(in the rows, 128 means zero)
The rows of D fall into 3 groups, which share some directions, and each row is roughly a mix of its group's hidden directions.
D, 83 rows:
[[161 122 152 125 119 135  96 177 118 127 135 153]
 [ 86 143 129 128 156  95 128 112  97 108 153 131]
 [128 130 174  98 135  89  97 137 128 142 133 142]
 [122 127  99 141 105  95 143 114 119 166  94 112]
 [120 132 126 127  96  80 101 143 119  93 110 127]
 [100 132 103 172 153 162 136 119 119 134 130 103]
 [121 138 104 110 144 110 147 113 185 120 118 149]
 [151 107 153  97 156 155 161 144 142 127 146 117]
 [136 160 142 111 126 119 143 104  79 105 154 135]
 [128 129 178 121 124  95 115 131 142  87 141 139]
 [ 86 161 135 128 152 116 139  89 133 112 114 111]
 [111 154 129 137 136  89 109 141  85 136 127  97]
 [102 139 177 127 149 145 107 128 122 102 141 100]
 [108 136 153 111 167 131 166 131 120 129 111  91]
 [118 133 154  96 139 136 140 139 117  86 159  97]
 [109 154 169 107 149 130 120 136 119  87 142 111]
 [132 101 123 132 109 130 120 107 163  98 127 176]
 [145 115 139 136 139 126 156 129 120 139 194 130]
 [152 114 160 121 124 139  89 123 150 104 155 154]
 [110 152  90 147 123 127 101 110 104 133  94 150]
 [ 86 133 127 151 163 119 139 118 103 114 164 118]
 [122 140 147 123 108 111  88 145 130  75 125 133]
 [145  99 120 136 120 134 105 179 157 145 110 137]
 [117 130 141  94 151  90 128 126 101 154 162 137]
 [154  97 126 116 119  98 153 122 130 173 118 108]
 [126 167 125 124 114 157 104 169 114 104 136 111]
 [139  96 136 109 133 152 133 130 173 113 168 126]
 [153 111  97 136 102 147 133 148 115 160 126 166]
 [129 107 136 146 113 139 107 175  96 141 112 100]
 [102 150 109 114 135 125 102 114 124 133  72 112]
 [101 111 128 173 151 164 144 145 128 127 145 109]
 [118 110 132 171 115 144 110 117  96 163 113 106]
 [ 91 130 161 115 146 102 127 129 133  83 128 111]
 [126 106 127 121 174  99 163 133 101 139 150 126]
 [157 108 149 132 102 146 146 144 166  93 127 121]
 [156  98 136 116 126 149 122 134 169 125 166 149]
 [ 95 132 135 144 127 133 132 121  85 129 115  78]
 [131 126 177 135 130 152  96 147  99 117 148 115]
 [108 125  93 125 133 101 176 143 107 133 107 116]
 [100 109 120 113 150 117 165 141 101 125 169 128]
 [129 129 121 138 108 123 133 144  62 137 116 104]
 [ 99 122 127 108 130  97 153 132 109  80 146 141]
 [109 124 124 115 173 118 171 149 104 112 140 122]
 [ 92 135 116 179 136 142 125 124 120  88 122 132]
 [ 98 153 140 116 143 120 134 157 110  83 116 106]
 [101 145 118 115 115 129 154 152 131  89  90 110]
 [130 123  83 136 100  99 149 134 112 161 109 118]
 [101 148 158 137 137 136 127  93  89 116 139 100]
 [ 97 156 126 152 155 108 119  94 106 110 151 121]
 [113 132 159 145 155 139  95  90 137 115 144 154]
 [ 80 126 114 165 151 137 142 130 108  99 139 124]
 [168 129  86 106  98 142 155 115 133 135 118 128]
 [117 133  78 130  93 123 155 150 127 116 102 132]
 [107 153  97 128 111 137 130 167 115  83 123 134]
 [146  98 168 125 123 143 120 169 152 153 129 133]
 [156 128 111 130 123 115 114 147 161 146 111 179]
 [174 133 122 125 111 151 115 121 151 170 109 118]
 [154 112 100 152 105 129 132 101 117 169 128 155]
 [104 151  78 147 123 150 136 145 112 112 134 152]
 [134 112 109 110 143 113 155 171 107  98 154 138]
 [156 133 170 101 127 120 118 119 165 128 123  95]
 [122 118 128 132  98 113 117 151 120  95 112 180]
 [112 143  88 149 109 148 113 135 128 100 137 168]
 [134 152  99 113 125 137 109 104 131 154  81 108]
 [135 128  93 124  91  96 144 152 114 144 104 106]
 [164 131 150 119 133 174 110 137 138 149 161 121]
 [103 109 128 161 146 171 139 150 140 130 119  99]
 [148 107 112 117  92  75 126 150 120 124 119 124]
 [133 119 116 122 130  86 155 138 102 163 116  96]
 [ 91 146 157 128 156 111 109 113 135 101 116  98]
 [ 90 146 104 161 137 131  98 121 105 128  99 143]
 [133 118 133 107 118 139 153 128  88 105 166  95]
 [130 126 161 116 128 159 110 124 162  84 132 146]
 [123 136 109 128 135 122 152  68 156 134 138 147]
 [148 139 132 143  95 141  93 106 139 172 119 117]
 [110 150 102 134 133  98 128 146 136 138  72 132]
 [123 103 123 110 119 143 156 135 106 110 157  80]
 [144 150  94 142 119 114 124  99  98 141 152 162]
 [139 114  91  92 124 116 163 152 156 110 133 124]
 [124 130  99 112 144 139 175 170 108 119 137 119]
 [111 117  91 104 131 118 170 125 153 113 125  99]
 [ 96 114 130 175 132 137 129 151 115  97 140 155]
 [141 131 115 128 133 125 135  86 169 139 141 171]]
One row of each group comes first, with its name. Which group is each row after those in?
[135 103 129 168 108 146 106 126  98 167 120 120]
Q
[ 99 151 143 104 141  97 110 108 129  97 104 109]
Z
[140 125  92 130 117  98 123 166  92 126 155 136]
X

[100 112 114 144 135  74 134 103 118 117 114 152]
X
[119 100 158 128 130 116 151 157 126  99 168 144]
Z
[135 149 134 151  99 147  75 105 139 146 126 133]
X
[151 119 154  92 139 111 149 126 134 146 173 111]
Z
[149 109  96 147 108 120 119 155 130 164  98 147]
Q
[129 144 157 152 132  99 116 109 122  96 169 146]
Z
[159  98 155 104 119 140 140 160 152 156 136 123]
Z
[130 137 105  90 124 107 162 158 112  99 128 110]
Q
[137 121  90 128  81 145 149 130 153 139 100 134]
X
